Small tables with named rows and columns. After each table, cells are looked up by row and column.

Rizafi =
         Tamu  Rilara  Kulid   Niv   Zat  Pesem  Boneni  Tevur   Tiz   Nud
Lavu     8864    8777   2428  2824  8720   8822    9074   2603  8463  8679
Keda     8114    8382   2928  2932  8126   8469    8408   2453  8420  8357
Runob    2290    2452   8730  8966  2322   2620    2841   8900  2016  2480
Vol      3543    3141   8006  8185  3013   2856    3479   7584  2972  3433
Nimemu   2183    2549   8881  8442  2198   2486    2189   8808  1514  2889
Vanamad  2584    2638   8518  8744  2425   2760    2222   8018  2383  2688
Sutabev  2011    1927   8323  9220  2153   2429    2234   8336  2154  2153
Pibiren  8452    8662   1921  2293  8964   8639    8966   2082  8695  8714

Vanamad, Tiz -> 2383
Pibiren, Nud -> 8714
Sutabev, Tevur -> 8336
Runob, Kulid -> 8730
Sutabev, Kulid -> 8323
Runob, Pesem -> 2620
Lavu, Kulid -> 2428
Pibiren, Niv -> 2293
Sutabev, Niv -> 9220
Lavu, Rilara -> 8777
Nimemu, Nud -> 2889
Nimemu, Tiz -> 1514
Keda, Kulid -> 2928
Vanamad, Tevur -> 8018
Vol, Kulid -> 8006
Keda, Boneni -> 8408
Vanamad, Tamu -> 2584
Vol, Boneni -> 3479
Nimemu, Zat -> 2198
Row with the largest Pesem: Lavu

Table Sakeb
         Sazilar   Kep  Podibe  Radube   Keb  Voda   Dav
Surid        0.4   0.3     0.0     0.5  -0.2  -0.5   0.2
Zilin        0.2   0.0    -0.2     0.1   0.3   0.1   0.0
Furakun      0.3  -0.1    -0.1     0.0  -0.2  -0.1  -0.1
Domu         0.2  -0.2     0.1     0.2   0.0   0.1   0.0
Kiv          0.2  -0.2     0.2     0.2   0.1   0.2   0.1
Biz          0.4   0.3     0.0     0.6  -0.2  -0.6   0.3
Gog          0.3  -0.1    -0.1     0.0  -0.1   0.0  -0.1
Govep        0.2  -0.2     0.1     0.1   0.0   0.1   0.0
Fuvu         0.3   0.0    -0.2     0.0   0.1   0.1   0.0
Rovil       -0.1  -0.1     0.0     0.2   0.4   0.0   0.0
Ded         -0.1  -0.1     0.0     0.2   0.4  -0.1   0.0
Gil          0.3   0.0    -0.1    -0.1  -0.2  -0.1  -0.1
Zak          0.2   0.1    -0.3     0.2   0.4   0.2   0.0
Betob        0.0  -0.1    -0.1     0.2   0.4   0.0   0.0

What is the Radube of Govep in Sakeb? 0.1
What is the Keb of Domu in Sakeb? 0.0
What is the Podibe of Gog in Sakeb? -0.1
What is the Radube of Fuvu in Sakeb? 0.0
What is the Dav of Surid in Sakeb? 0.2
What is the Keb of Zilin in Sakeb? 0.3
What is the Radube of Zilin in Sakeb? 0.1
What is the Sazilar of Govep in Sakeb? 0.2
What is the Voda of Gog in Sakeb? 0.0
What is the Radube of Zak in Sakeb? 0.2
What is the Kep of Furakun in Sakeb? -0.1

Table Telo
          Pev  Fifutig  Vorefer   Bik
Nit      48.3     46.8     15.1  37.4
Zefo     29.3     39.8     17.4  41.9
Didam    34.3     37.6     30.4  39.9
Luboso   35.9     35.9     35.9  35.9
Romoziz  54.2     77.9     35.3  51.7
Poz      42.8     49.8     35.8  33.0

Bik of Zefo = 41.9
Bik of Nit = 37.4
Bik of Didam = 39.9
Pev of Didam = 34.3
Fifutig of Nit = 46.8
Bik of Romoziz = 51.7
Fifutig of Didam = 37.6

Likita:
	Fub	Nazet	Sidoz	Vufeb	Pom	Noko	Nug	Rafumut	Zoko	Bezene
Moniru	61.5	73.2	53.7	77.0	41.1	37.0	41.2	77.0	61.7	43.2
Kamek	59.7	69.8	52.8	73.3	41.4	37.7	41.5	73.2	59.7	43.3
Git	32.3	20.6	40.1	16.6	53.3	57.5	53.2	16.7	32.2	51.1
Pevi	35.9	27.0	41.8	24.0	51.9	54.8	52.1	23.9	36.1	50.5
Pobakul	31.8	19.7	39.9	15.7	53.3	57.5	53.2	15.7	31.8	51.1
Nel	33.3	22.5	40.5	18.9	52.3	56.5	51.9	19.1	32.9	50.1
Bimuzev	31.4	19.0	39.7	14.8	53.1	56.9	53.2	14.8	31.5	51.2
Mar	61.3	72.9	53.7	76.7	40.4	35.9	40.4	76.7	61.4	42.6

Pom of Bimuzev is 53.1
Pom of Git is 53.3
Fub of Pevi is 35.9
Noko of Mar is 35.9
Sidoz of Mar is 53.7
Nazet of Nel is 22.5
Noko of Kamek is 37.7
Noko of Nel is 56.5
Sidoz of Moniru is 53.7
Sidoz of Pobakul is 39.9
Pom of Mar is 40.4
Vufeb of Pobakul is 15.7
Fub of Moniru is 61.5
Zoko of Moniru is 61.7
Nazet of Moniru is 73.2
Pom of Kamek is 41.4
Rafumut of Git is 16.7
Zoko of Pevi is 36.1
Row with the largest Bezene: Bimuzev

Givole =
,Tak,Fedus,Dif
Lak,29,21,86
Mitoler,21,20,87
Mag,21,22,83
Zilomil,22,24,85
Fazet,20,21,83

Dif of Zilomil: 85
Fedus of Lak: 21
Tak of Fazet: 20
Tak of Zilomil: 22
Fedus of Fazet: 21
Fedus of Mag: 22
Tak of Mag: 21
Dif of Mitoler: 87
Row with the largest Dif: Mitoler

Gofu:
	Tefe	Lopom	Kolud	Ronimu
Zukidis	6.4	6.5	8.2	6.5
Kib	4.1	4.3	2.3	4.5
Bos	4.4	4.3	2.5	4.3
Tadar	6.5	6.6	8.3	6.6
Gep	6.5	6.5	8.3	6.4

Ronimu of Gep: 6.4
Ronimu of Kib: 4.5
Tefe of Bos: 4.4
Lopom of Gep: 6.5
Lopom of Kib: 4.3
Tefe of Zukidis: 6.4
Kolud of Tadar: 8.3
Tefe of Gep: 6.5
Tefe of Kib: 4.1
Lopom of Tadar: 6.6
Tefe of Tadar: 6.5

Siduvu
         Gogevi  Pedur  Lifisad  Kebeken  Nas  Topibid
Samik       115     47       98      112   94      102
Nisitov     121    157       92       61   94       86
Tibid       237    154       89       38  157       90
Vizeve       46    143      124       96   94       98
Sada        187    182      113       94  131       94
Segub        34     94      120      118   60      102
Kunid        56    154      121       88   94       96
Suv         145    126       94       62   94       85
Mag         153    115       77       65   94       87
Kud         125     94      130       92   92      106
Rotofa      202    180      108       42   94       93
Muz          94    132       79       41   94       89

What is the Lifisad of Samik in Siduvu? 98
What is the Nas of Muz in Siduvu? 94
What is the Lifisad of Kunid in Siduvu? 121
What is the Gogevi of Rotofa in Siduvu? 202
What is the Pedur of Nisitov in Siduvu? 157
What is the Lifisad of Tibid in Siduvu? 89
What is the Gogevi of Kunid in Siduvu? 56

Teson:
,Vemade,Puvuzu
Finon,17.42,64.29
Rudiru,11.35,91.09
Kup,19.83,64.28
Ges,67.88,17.65
Let,78.57,94.04
Fev,75.22,75.46
Nef,35.15,76.39
Mik,40.42,10.20
Bibul,22.26,71.93
Nik,1.36,85.11
Dok,59.99,38.24
Rav,30.33,55.59
Pozula,80.76,94.23
Bur,51.92,23.73

What is the Vemade of Pozula in Teson?
80.76
What is the Puvuzu of Ges in Teson?
17.65
What is the Vemade of Bur in Teson?
51.92
What is the Vemade of Kup in Teson?
19.83
What is the Vemade of Fev in Teson?
75.22
What is the Vemade of Mik in Teson?
40.42
What is the Vemade of Rudiru in Teson?
11.35
What is the Vemade of Ges in Teson?
67.88
What is the Vemade of Bibul in Teson?
22.26
What is the Vemade of Finon in Teson?
17.42
What is the Puvuzu of Fev in Teson?
75.46
What is the Puvuzu of Let in Teson?
94.04
What is the Puvuzu of Bibul in Teson?
71.93
What is the Puvuzu of Nef in Teson?
76.39
What is the Vemade of Nik in Teson?
1.36
What is the Puvuzu of Rav in Teson?
55.59
What is the Puvuzu of Finon in Teson?
64.29
What is the Puvuzu of Dok in Teson?
38.24
What is the Puvuzu of Rudiru in Teson?
91.09
Row with the largest Puvuzu: Pozula

Piro:
         Buba  Bod  Ber  Babol  Nol  Loz  Rugun  Zas  Taz  Kud
Rav       146  136  145    140  139  127    120  146  121  154
Zam       133  140  155    115  134  151    135  131  120  119
Gid        97  108  124    113  113  144    161   60  169  128
Ratilo    116  139  154    127  127  142    136  141  116  130
Mos       163  161  171    139  145  139    110  194   92  140
Mub       124  145  155    127  140  130    113  168   94  126
Zum       144  154  152    139  122  138    134  174  119  125
Biz        79  108  131    122  117  134    149   74  156  151
Guvarar   102  123  135    119  116  145    151  103  145  121
Tib       124  123  136    127  132  131    131  117  133  138

Kud of Gid: 128
Babol of Mub: 127
Ber of Mub: 155
Ber of Zum: 152
Bod of Mos: 161
Nol of Zum: 122
Zas of Mos: 194
Row with the largest Nol: Mos

Table Vav
           Lak  Lilus    Bez    Rus    Fes    Pum  Nuvur
Tigoto   0.406  0.479  0.396  0.388  0.365  0.251  0.401
Zedipe   0.570  0.640  0.626  0.432  0.331  0.349  0.548
Mupus    0.433  0.685  0.930  0.434  0.306  0.467  0.485
Geko     0.647  0.547  0.469  0.180  0.297  0.272  0.358
Punevad  0.520  0.409  0.441  0.279  0.314  0.364  0.324

Lak of Punevad = 0.520
Bez of Punevad = 0.441
Rus of Mupus = 0.434
Rus of Punevad = 0.279
Pum of Geko = 0.272
Fes of Punevad = 0.314
Lilus of Tigoto = 0.479
Lak of Zedipe = 0.570
Rus of Geko = 0.180
Bez of Mupus = 0.930
Rus of Zedipe = 0.432
Bez of Zedipe = 0.626
Which row has the largest Pum? Mupus

